In the data rows, the value 500 means zero.
Here are some rows, each followed by its group. Rows of different groups can look alike.
tensor([444, 601, 750, 500, 475, 418, 324, 277, 527, 318, 279, 406, 431, 508, 385, 403, 756, 389,
        667, 424, 411, 469, 301, 591]) lm
tensor([586, 394, 419, 683, 588, 694, 586, 689, 633, 656, 703, 504, 583, 408, 578, 553, 495, 534,
        572, 642, 461, 571, 672, 581]) lj
tensor([391, 745, 737, 491, 512, 541, 493, 460, 453, 542, 504, 407, 654, 645, 563, 441, 609, 530,
        525, 633, 462, 593, 503, 510]) lm
tensor([564, 445, 437, 575, 462, 561, 476, 562, 547, 555, 563, 600, 489, 529, 500, 514, 453, 450,
        488, 555, 607, 497, 518, 542]) lj
tensor([603, 620, 671, 382, 327, 495, 296, 207, 320, 300, 205, 381, 758, 564, 432, 526, 674, 371,
        676, 638, 446, 715, 224, 673]) lm
tensor([400, 778, 654, 464, 526, 550, 581, 457, 452, 567, 480, 376, 623, 699, 595, 515, 398, 597,
        279, 639, 493, 463, 530, 325]) lm
tensor([442, 527, 463, 490, 668, 350, 637, 608, 630, 548, 607, 606, 223, 583, 506, 453, 492, 655,
        426, 241, 596, 288, 635, 357]) ph
tensor([442, 491, 460, 544, 543, 532, 612, 686, 585, 646, 689, 549, 392, 504, 512, 461, 466, 536,
        446, 455, 521, 398, 661, 397]) pb
tensor([524, 537, 537, 484, 458, 511, 443, 423, 506, 446, 434, 457, 542, 517, 483, 494, 520, 446,
        484, 511, 498, 472, 419, 497]) lj
tensor([564, 480, 402, 631, 410, 625, 419, 536, 541, 533, 569, 641, 460, 547, 506, 526, 473, 375,
        498, 570, 621, 448, 481, 477]) lj
tensor([459, 592, 496, 539, 470, 546, 418, 430, 515, 536, 463, 433, 403, 605, 504, 490, 402, 424,
        311, 533, 522, 336, 421, 308]) lj
tensor([614, 566, 483, 514, 627, 548, 611, 448, 554, 541, 453, 448, 616, 610, 654, 687, 375, 660,
        349, 642, 534, 542, 511, 416]) lj
tensor([506, 471, 438, 508, 580, 404, 476, 435, 574, 410, 404, 617, 328, 537, 476, 502, 497, 539,
        515, 341, 610, 408, 454, 483]) lm
tensor([554, 578, 585, 444, 747, 498, 793, 616, 570, 625, 615, 516, 674, 568, 648, 644, 550, 816,
        542, 600, 536, 667, 710, 604]) ns
tensor([565, 531, 604, 601, 515, 570, 340, 315, 626, 367, 331, 450, 447, 458, 435, 487, 684, 424,
        643, 448, 431, 507, 343, 582]) lm
tensor([530, 362, 427, 546, 529, 514, 488, 558, 551, 519, 545, 618, 526, 393, 465, 466, 638, 482,
        740, 493, 525, 648, 522, 741]) bd
tensor([430, 431, 497, 446, 397, 438, 350, 421, 453, 370, 411, 522, 460, 397, 360, 374, 619, 362,
        631, 380, 454, 552, 384, 621]) pb
tensor([594, 821, 774, 588, 510, 647, 464, 458, 524, 552, 478, 511, 680, 822, 626, 610, 614, 507,
        519, 709, 642, 565, 456, 477]) pb
tensor([562, 639, 559, 401, 632, 438, 648, 475, 489, 551, 450, 521, 604, 633, 620, 622, 434, 694,
        443, 531, 564, 548, 554, 483]) bd
tensor([579, 569, 495, 654, 542, 673, 522, 561, 585, 634, 559, 550, 609, 626, 638, 645, 369, 507,
        340, 711, 592, 494, 536, 390]) lj
tensor([359, 739, 792, 517, 547, 530, 520, 488, 498, 535, 507, 422, 439, 661, 488, 402, 671, 517,
        514, 489, 500, 436, 484, 457]) lm
tensor([337, 464, 459, 550, 459, 475, 424, 558, 543, 543, 591, 426, 224, 422, 430, 366, 434, 399,
        373, 358, 405, 252, 506, 311]) ph
tensor([506, 320, 322, 585, 560, 480, 558, 677, 627, 597, 699, 766, 289, 462, 495, 440, 421, 520,
        485, 336, 666, 381, 655, 480]) pb
tensor([357, 512, 556, 458, 522, 437, 472, 453, 480, 448, 453, 403, 435, 386, 390, 350, 558, 518,
        546, 419, 382, 463, 455, 481]) lm
tensor([517, 678, 721, 429, 524, 418, 642, 631, 438, 543, 625, 528, 544, 570, 524, 506, 750, 595,
        679, 465, 556, 590, 663, 632]) ph
tensor([410, 619, 530, 558, 465, 592, 559, 600, 531, 644, 625, 476, 484, 592, 565, 479, 396, 510,
        306, 579, 535, 379, 563, 324]) ns
tensor([363, 786, 780, 467, 569, 500, 508, 410, 487, 477, 388, 389, 514, 668, 474, 432, 636, 543,
        516, 496, 511, 461, 416, 452]) lm
tensor([307, 434, 456, 298, 521, 254, 709, 732, 356, 602, 685, 688, 431, 536, 431, 385, 509, 635,
        551, 373, 615, 546, 757, 571]) ns
tensor([436, 405, 304, 572, 559, 478, 589, 665, 611, 631, 653, 717, 298, 541, 573, 493, 269, 553,
        259, 378, 689, 269, 639, 269]) pb
tensor([362, 401, 421, 398, 216, 471, 356, 540, 320, 478, 564, 565, 510, 446, 350, 326, 493, 241,
        564, 499, 557, 527, 470, 565]) ns
tensor([497, 321, 302, 545, 558, 538, 568, 665, 553, 603, 691, 600, 465, 366, 553, 473, 424, 520,
        506, 508, 531, 514, 632, 547]) bd
tensor([451, 430, 367, 580, 607, 453, 636, 667, 607, 619, 657, 703, 307, 536, 571, 504, 361, 617,
        370, 331, 692, 292, 654, 361]) pb
tensor([536, 670, 594, 377, 625, 428, 586, 406, 479, 496, 367, 493, 619, 672, 596, 627, 458, 685,
        407, 536, 549, 570, 473, 459]) bd
tensor([575, 489, 454, 480, 646, 408, 553, 367, 577, 430, 362, 613, 550, 516, 531, 602, 518, 617,
        590, 459, 568, 618, 466, 640]) bd
tensor([349, 305, 405, 525, 439, 476, 373, 551, 466, 454, 574, 416, 276, 302, 363, 345, 488, 337,
        537, 366, 314, 319, 484, 468]) sb
tensor([392, 402, 405, 325, 273, 465, 450, 533, 326, 453, 524, 523, 587, 442, 428, 395, 481, 367,
        574, 524, 447, 584, 500, 593]) bd
tensor([464, 342, 334, 593, 575, 447, 577, 696, 604, 601, 707, 746, 312, 480, 486, 429, 444, 558,
        496, 352, 666, 366, 687, 477]) pb
tensor([636, 496, 479, 423, 630, 389, 642, 516, 523, 506, 448, 737, 631, 570, 549, 616, 607, 678,
        685, 497, 685, 721, 564, 755]) bd
tensor([443, 636, 589, 420, 645, 434, 713, 614, 444, 592, 591, 436, 579, 563, 570, 516, 484, 703,
        419, 547, 497, 519, 663, 437]) lm
tensor([493, 211, 392, 448, 447, 465, 554, 626, 433, 446, 558, 249, 530, 107, 392, 386, 573, 490,
        694, 468, 143, 625, 613, 665]) ph
tensor([565, 570, 559, 498, 451, 506, 415, 346, 484, 377, 336, 435, 536, 501, 479, 557, 489, 449,
        459, 536, 498, 517, 328, 468]) ph
tensor([583, 572, 513, 604, 433, 628, 366, 361, 527, 459, 355, 390, 570, 521, 547, 585, 474, 375,
        416, 659, 455, 481, 338, 415]) lm
tensor([445, 367, 411, 401, 460, 360, 474, 459, 446, 434, 451, 641, 537, 388, 409, 435, 553, 474,
        656, 389, 568, 641, 444, 695]) pb
tensor([672, 500, 498, 499, 621, 534, 570, 468, 552, 509, 430, 432, 694, 518, 601, 687, 462, 631,
        471, 669, 469, 679, 504, 596]) lj
tensor([711, 423, 425, 571, 411, 636, 353, 362, 502, 460, 390, 490, 610, 444, 518, 641, 440, 372,
        461, 620, 494, 530, 370, 507]) bd
tensor([481, 486, 441, 538, 411, 611, 454, 552, 503, 561, 563, 510, 570, 500, 519, 488, 456, 406,
        513, 631, 496, 542, 521, 521]) bd
tensor([586, 626, 670, 408, 338, 506, 303, 229, 385, 315, 217, 402, 707, 533, 445, 563, 698, 330,
        676, 619, 458, 737, 258, 667]) lm
tensor([494, 493, 448, 232, 514, 276, 573, 374, 342, 375, 329, 505, 629, 535, 491, 532, 460, 576,
        499, 467, 522, 662, 472, 605]) pb
tensor([349, 467, 482, 404, 586, 356, 578, 484, 507, 447, 468, 563, 331, 464, 480, 401, 495, 577,
        461, 305, 510, 413, 500, 464]) lm
tensor([525, 393, 347, 458, 613, 495, 684, 613, 466, 577, 590, 532, 623, 423, 567, 529, 408, 623,
        525, 531, 476, 625, 638, 602]) bd
tensor([619, 615, 528, 380, 716, 383, 678, 380, 511, 477, 318, 436, 597, 600, 665, 742, 410, 757,
        387, 494, 518, 566, 494, 457]) ph
tensor([464, 491, 451, 571, 508, 535, 487, 534, 503, 545, 559, 515, 442, 457, 489, 463, 498, 460,
        459, 473, 498, 441, 535, 438]) ns
tensor([497, 388, 387, 446, 586, 499, 636, 591, 481, 563, 576, 492, 626, 455, 522, 527, 458, 605,
        503, 569, 479, 616, 640, 578]) bd
tensor([598, 494, 486, 462, 594, 464, 588, 475, 551, 537, 488, 479, 597, 535, 560, 621, 441, 604,
        507, 545, 474, 580, 560, 533]) lj
tensor([602, 601, 528, 710, 633, 623, 548, 576, 732, 609, 584, 688, 426, 683, 631, 613, 433, 556,
        365, 485, 705, 323, 556, 351]) lj
tensor([733, 445, 410, 569, 445, 626, 402, 363, 526, 482, 403, 468, 622, 502, 609, 659, 390, 439,
        451, 615, 526, 559, 355, 502]) bd
tensor([643, 623, 549, 389, 704, 414, 633, 399, 531, 470, 374, 545, 591, 649, 645, 714, 423, 733,
        433, 480, 614, 549, 490, 466]) ph
tensor([442, 553, 615, 337, 460, 449, 519, 394, 394, 389, 405, 220, 614, 370, 459, 467, 601, 524,
        575, 526, 257, 590, 467, 543]) ph
tensor([324, 368, 426, 520, 326, 477, 362, 488, 426, 458, 520, 407, 396, 302, 373, 322, 479, 332,
        491, 465, 377, 419, 397, 447]) sb
tensor([649, 543, 532, 519, 459, 565, 387, 277, 501, 398, 305, 395, 599, 487, 558, 632, 444, 425,
        405, 636, 453, 555, 301, 443]) lm
tensor([392, 473, 490, 341, 506, 292, 674, 707, 406, 581, 668, 671, 455, 537, 490, 438, 527, 624,
        528, 364, 646, 550, 701, 575]) ns
tensor([561, 180, 335, 484, 477, 448, 539, 658, 507, 495, 650, 473, 458, 173, 397, 433, 565, 490,
        731, 418, 294, 626, 620, 707]) ph
tensor([429, 425, 357, 525, 681, 427, 752, 752, 605, 686, 706, 669, 306, 544, 560, 501, 321, 707,
        359, 342, 634, 331, 753, 337]) pb
tensor([645, 478, 435, 473, 642, 506, 636, 522, 541, 529, 472, 477, 593, 500, 602, 656, 440, 644,
        500, 559, 485, 593, 562, 564]) lj
tensor([480, 435, 469, 496, 509, 424, 408, 352, 510, 374, 391, 521, 417, 422, 449, 500, 558, 462,
        612, 374, 442, 482, 370, 561]) sb
tensor([590, 417, 424, 745, 632, 736, 627, 750, 703, 743, 793, 532, 550, 430, 643, 598, 463, 594,
        486, 703, 474, 471, 725, 469]) lj
tensor([459, 408, 455, 687, 451, 583, 364, 526, 617, 492, 563, 564, 283, 480, 434, 426, 442, 373,
        413, 413, 539, 259, 404, 359]) sb
tensor([458, 598, 528, 550, 482, 607, 514, 554, 520, 601, 575, 472, 516, 615, 589, 519, 423, 485,
        344, 582, 523, 411, 547, 321]) ns
tensor([574, 598, 611, 630, 329, 721, 311, 433, 441, 506, 459, 208, 512, 453, 465, 522, 517, 284,
        397, 673, 278, 376, 384, 388]) ph
tensor([500, 292, 408, 499, 552, 426, 628, 678, 555, 508, 661, 378, 398, 206, 437, 385, 594, 595,
        644, 369, 291, 494, 668, 596]) ph
tensor([459, 498, 537, 504, 328, 497, 343, 462, 466, 455, 490, 600, 410, 511, 398, 394, 608, 299,
        631, 406, 572, 478, 412, 573]) pb
tensor([360, 428, 530, 618, 283, 534, 259, 457, 495, 457, 524, 408, 405, 353, 313, 277, 652, 219,
        638, 473, 373, 448, 367, 531]) sb
tensor([565, 660, 573, 460, 506, 497, 509, 433, 463, 467, 423, 526, 561, 639, 581, 583, 516, 556,
        487, 532, 621, 514, 466, 479]) bd
tensor([413, 609, 583, 470, 402, 544, 446, 383, 394, 469, 430, 196, 547, 484, 536, 456, 439, 442,
        303, 604, 285, 366, 412, 320]) lj
tensor([503, 482, 485, 270, 407, 382, 445, 321, 322, 331, 279, 509, 631, 508, 433, 523, 486, 469,
        547, 532, 497, 654, 395, 576]) pb
tensor([650, 566, 445, 638, 625, 619, 556, 543, 634, 576, 563, 641, 432, 656, 626, 656, 361, 572,
        310, 554, 681, 353, 524, 331]) lj
tensor([643, 444, 438, 531, 401, 636, 370, 360, 459, 455, 374, 377, 670, 448, 501, 601, 453, 410,
        448, 657, 366, 557, 379, 486]) bd
tensor([651, 588, 638, 487, 432, 514, 327, 270, 451, 328, 257, 446, 651, 539, 471, 591, 665, 374,
        639, 627, 492, 667, 302, 656]) lm
tensor([547, 482, 589, 507, 322, 599, 367, 410, 387, 413, 402, 340, 715, 393, 435, 494, 651, 341,
        653, 662, 329, 681, 381, 664]) lj
tensor([663, 444, 414, 754, 597, 723, 493, 514, 667, 597, 556, 440, 628, 429, 647, 663, 417, 513,
        440, 733, 433, 549, 510, 473]) lj
tensor([453, 457, 487, 551, 489, 517, 615, 673, 558, 576, 679, 543, 471, 459, 523, 451, 503, 567,
        531, 435, 537, 468, 658, 524]) bd
tensor([617, 485, 487, 434, 686, 377, 650, 529, 557, 456, 494, 794, 553, 603, 508, 609, 623, 672,
        687, 411, 739, 654, 595, 724]) bd
tensor([708, 524, 527, 953, 666, 878, 424, 522, 843, 645, 601, 430, 570, 507, 634, 666, 490, 514,
        464, 709, 447, 413, 455, 394]) lj
tensor([312, 340, 466, 586, 368, 498, 340, 550, 473, 466, 534, 397, 264, 295, 325, 283, 526, 314,
        485, 371, 305, 296, 434, 437]) sb
tensor([605, 661, 634, 575, 469, 634, 486, 507, 511, 553, 549, 554, 553, 706, 556, 556, 539, 468,
        474, 613, 656, 512, 497, 451]) lj
tensor([618, 502, 544, 432, 543, 444, 552, 469, 479, 428, 422, 383, 506, 442, 517, 602, 581, 579,
        594, 494, 377, 568, 531, 565]) ph
tensor([442, 499, 512, 531, 351, 522, 282, 341, 452, 381, 359, 502, 464, 537, 450, 429, 488, 289,
        469, 486, 482, 429, 305, 453]) pb
tensor([386, 436, 456, 537, 494, 427, 519, 616, 554, 554, 651, 588, 294, 464, 418, 373, 512, 477,
        489, 332, 510, 332, 613, 416]) ph
tensor([500, 443, 584, 513, 355, 530, 331, 447, 435, 423, 445, 319, 496, 350, 359, 399, 681, 301,
        659, 511, 304, 550, 395, 607]) lj
tensor([547, 644, 540, 581, 481, 578, 502, 478, 530, 550, 465, 558, 486, 696, 591, 593, 367, 522,
        276, 529, 645, 360, 488, 311]) lj
Group lm spreads out most along one direction. Which 3 other groups' directions of most spread are closest to that one, closest first?
pb lj bd
Which 2 groups are nearest to each row below, nearest first, going by the distance to the group's nearest row?
tensor([580, 524, 436, 473, 599, 431, 521, 384, 547, 455, 387, 565, 471, 578, 561, 636, 434, 594,
        428, 456, 608, 476, 427, 472]) -> bd lm
tensor([576, 476, 448, 528, 622, 493, 591, 522, 581, 561, 530, 668, 399, 569, 553, 606, 415, 606,
        431, 414, 674, 413, 555, 423]) -> lj pb
tensor([576, 415, 472, 739, 587, 715, 612, 719, 641, 688, 748, 493, 523, 420, 613, 593, 444, 559,
        474, 645, 502, 487, 675, 461]) -> lj bd
tensor([547, 492, 444, 483, 613, 432, 582, 497, 558, 525, 525, 602, 414, 602, 551, 566, 395, 614,
        433, 434, 635, 452, 551, 454]) -> lm lj
tensor([564, 471, 537, 654, 509, 553, 335, 428, 676, 470, 425, 676, 365, 562, 432, 519, 633, 398,
        635, 404, 657, 423, 358, 556]) -> pb lm
tensor([871, 803, 688, 638, 556, 652, 436, 295, 576, 466, 333, 484, 709, 769, 695, 861, 563, 498,
        500, 705, 652, 636, 335, 506]) -> pb lj
Group sb spreads out most along one direction. Which 3 other groups' directions of most spread are closest to that one, closest first?
ph ns lj
Which 3 other groups have their centres nearest to the centre of group sb, nearest first?
ph pb lm
Group ph spreads out most along one direction. Which 3 other groups' directions of most spread are closest to that one, closest first?
sb lj ns
Which 2 groups are nearest to each row below, nearest first, going by the average distance to the group's rows?
tensor([626, 522, 450, 560, 656, 402, 495, 422, 662, 489, 408, 812, 328, 669, 543, 608, 504, 607,
        509, 321, 800, 433, 416, 494]) -> bd pb
Which 3 groups are nearest to each row below, nearest first, going by the distance to the centre of the group?
tensor([376, 579, 572, 628, 265, 648, 261, 473, 442, 470, 546, 405, 351, 532, 368, 333, 512, 212,
        393, 526, 479, 263, 379, 326]) -> sb lm pb
tensor([569, 645, 573, 464, 505, 516, 517, 430, 460, 484, 452, 502, 613, 650, 572, 606, 456, 554,
        426, 599, 579, 602, 470, 502]) -> bd lj lm
tensor([492, 240, 315, 566, 575, 525, 583, 682, 582, 610, 708, 633, 524, 324, 498, 472, 479, 534,
        627, 510, 503, 580, 645, 668]) -> bd ns pb
Group pb spreads out most along one direction. Which 3 other groups' directions of most spread are closest to that one, closest first?
lm lj bd
Which 3 groups are nearest to each row below, nearest first, going by the distance to the group's nearest row?
tensor([532, 563, 430, 572, 540, 566, 451, 404, 582, 515, 445, 533, 421, 635, 605, 578, 261, 499,
        245, 539, 619, 298, 400, 227]) -> lj ns sb
tensor([693, 541, 509, 378, 663, 377, 562, 298, 479, 338, 231, 661, 670, 627, 580, 704, 566, 644,
        640, 491, 679, 741, 381, 710]) -> bd ph pb
Which 3 other groups have their centres nearest to the centre of group lm, nearest first?
ph bd lj
Which 2 groups are nearest to each row below, nearest first, going by the distance to the centre of the group?
tensor([584, 507, 468, 598, 391, 628, 388, 364, 508, 461, 391, 357, 622, 462, 506, 567, 453, 399,
        416, 673, 442, 573, 346, 493]) -> lj lm
Which 3 groups are nearest to each row below, nearest first, going by the average distance to the group's rows?
tensor([505, 497, 483, 515, 398, 547, 389, 409, 447, 431, 432, 376, 435, 481, 457, 493, 426, 378,
        385, 509, 416, 397, 405, 390]) -> sb lm lj
tensor([408, 640, 780, 444, 508, 453, 407, 384, 450, 385, 374, 355, 507, 502, 401, 406, 833, 477,
        735, 443, 366, 584, 394, 636]) -> lm sb ph
tensor([467, 674, 747, 453, 523, 434, 622, 655, 476, 569, 611, 514, 509, 594, 489, 436, 717, 564,
        675, 473, 518, 558, 640, 610]) -> ns bd lm
tensor([466, 481, 621, 348, 434, 441, 489, 427, 390, 389, 381, 247, 670, 331, 443, 444, 628, 522,
        634, 511, 211, 658, 481, 648]) -> lm ph bd
tensor([571, 573, 517, 618, 468, 652, 345, 422, 552, 485, 453, 358, 527, 515, 536, 559, 464, 395,
        403, 640, 452, 457, 349, 409]) -> lj lm bd
tensor([268, 402, 414, 374, 208, 457, 373, 564, 261, 454, 560, 535, 480, 432, 316, 248, 481, 234,
        541, 490, 518, 527, 478, 499]) -> sb ns pb
tensor([617, 514, 583, 518, 385, 540, 313, 290, 440, 374, 284, 449, 627, 519, 442, 567, 658, 330,
        630, 557, 483, 656, 287, 651]) -> lm bd sb
tensor([713, 504, 481, 505, 744, 471, 578, 329, 609, 415, 305, 647, 600, 550, 607, 722, 554, 670,
        596, 488, 615, 675, 422, 675]) -> bd lj lm
tensor([380, 450, 461, 579, 462, 530, 434, 567, 529, 568, 607, 501, 255, 440, 415, 357, 467, 435,
        415, 405, 441, 268, 510, 330]) -> sb ns pb
tensor([493, 453, 427, 590, 427, 584, 403, 518, 483, 490, 509, 515, 459, 496, 446, 440, 465, 372,
        468, 532, 514, 416, 467, 462]) -> sb lj bd
